0: [105, 180, 155, 112, 79, 144, 150, 114, 153]
1: [159, 160, 88, 133, 111, 198, 143, 131, 183]
2: [155, 127, 126, 148, 51, 116, 85, 95, 151]
3: [79, 137, 41, 64, 96, 123, 122, 117, 125]
4: [96, 150, 149, 110, 187, 144, 88, 113, 124]
5: [150, 103, 0, 145, 116, 121, 91, 136, 107]
6: [168, 124, 199, 142, 124, 106, 129, 114, 163]
7: [180, 82, 94, 151, 85, 39, 164, 142, 142]
8: [105, 72, 70, 206, 140, 115, 101, 130, 84]
9: [121, 146, 176, 141, 57, 184, 97, 86, 177]
10: [134, 147, 220, 168, 116, 192, 195, 125, 100]
11: [97, 191, 191, 46, 185, 126, 206, 142, 176]
12: [149, 125, 133, 158, 96, 183, 90, 83, 140]
13: [142, 63, 77, 160, 124, 171, 133, 160, 102]
14: [136, 172, 111, 104, 108, 131, 104, 110, 131]
15: [160, 83, 55, 185, 51, 193, 116, 138, 138]
16: [121, 109, 62, 152, 125, 150, 115, 151, 134]
17: [62, 125, 145, 74, 97, 90, 73, 93, 182]
18: [108, 139, 166, 110, 195, 57, 165, 150, 72]
19: [143, 102, 114, 159, 119, 80, 129, 133, 130]
20: [174, 143, 222, 181, 175, 136, 131, 124, 109]
21: [135, 110, 196, 199, 80, 170, 154, 116, 120]
22: [157, 162, 64, 47, 148, 146, 174, 147, 133]

[70, 131, 141, 133, 138, 113, 76, 123, 85] 4 14
[157, 132, 89, 125, 67, 185, 134, 129, 148] 1 15
[119, 67, 56, 207, 146, 99, 96, 142, 65] 8 13
[142, 105, 119, 155, 84, 186, 151, 133, 46] 13 21
[74, 124, 124, 135, 199, 97, 147, 168, 83] 18 4
[143, 52, 77, 149, 125, 170, 140, 149, 94] 13 16
[185, 144, 210, 172, 185, 120, 138, 132, 108] 20 6
[68, 155, 56, 163, 134, 193, 170, 148, 85] 16 13
[108, 175, 228, 52, 185, 197, 160, 139, 172] 11 4
[14, 184, 128, 31, 212, 180, 104, 97, 109] 4 11
[137, 119, 143, 185, 119, 103, 101, 121, 135] 19 6
[200, 77, 114, 137, 171, 84, 98, 149, 123] 19 7
[71, 91, 84, 85, 189, 85, 158, 173, 73] 18 3
[130, 122, 124, 111, 176, 94, 157, 150, 68] 18 19
[143, 129, 100, 124, 171, 87, 108, 123, 94] 19 14
[142, 143, 178, 140, 66, 175, 105, 84, 196] 9 12
[63, 180, 132, 115, 104, 116, 164, 114, 129] 0 14
[107, 134, 123, 155, 140, 103, 121, 114, 126] 19 14
[133, 127, 101, 74, 140, 153, 172, 145, 134] 22 14
[103, 176, 194, 61, 160, 109, 82, 101, 141] 4 17
[164, 109, 134, 156, 100, 188, 104, 87, 136] 12 2
[139, 107, 110, 139, 118, 66, 140, 127, 114] 19 7
[60, 146, 85, 104, 102, 102, 67, 109, 217] 17 3
[146, 143, 202, 61, 151, 74, 170, 129, 86] 18 6
[132, 145, 110, 97, 110, 182, 133, 132, 95] 14 16
[204, 132, 204, 174, 186, 114, 131, 138, 107] 20 6
[136, 105, 168, 216, 94, 161, 164, 121, 99] 21 10
[134, 125, 128, 173, 128, 157, 92, 127, 141] 12 16
[101, 119, 156, 134, 157, 119, 82, 123, 111] 4 19
[166, 159, 96, 128, 105, 194, 128, 130, 215] 1 12
[177, 85, 118, 158, 115, 111, 127, 143, 133] 19 7
[29, 177, 131, 66, 225, 158, 106, 112, 112] 4 11
[161, 147, 146, 141, 169, 139, 154, 135, 81] 20 18
[162, 128, 100, 124, 159, 77, 104, 130, 123] 19 14
[116, 136, 163, 155, 141, 181, 158, 154, 115] 10 21
[137, 135, 130, 92, 118, 125, 145, 126, 111] 14 0
[80, 170, 142, 119, 103, 118, 148, 110, 129] 0 14
[137, 123, 94, 126, 166, 163, 101, 147, 158] 16 1
[183, 97, 126, 178, 101, 132, 124, 146, 147] 19 2
[72, 166, 214, 70, 176, 194, 159, 114, 202] 11 4
[152, 119, 79, 155, 158, 147, 79, 126, 147] 16 12
[102, 84, 65, 99, 104, 155, 90, 153, 114] 16 13
[129, 91, 105, 112, 151, 78, 72, 143, 126] 19 16
[105, 182, 156, 111, 69, 136, 159, 116, 160] 0 14
[76, 168, 139, 131, 109, 119, 151, 115, 131] 0 14
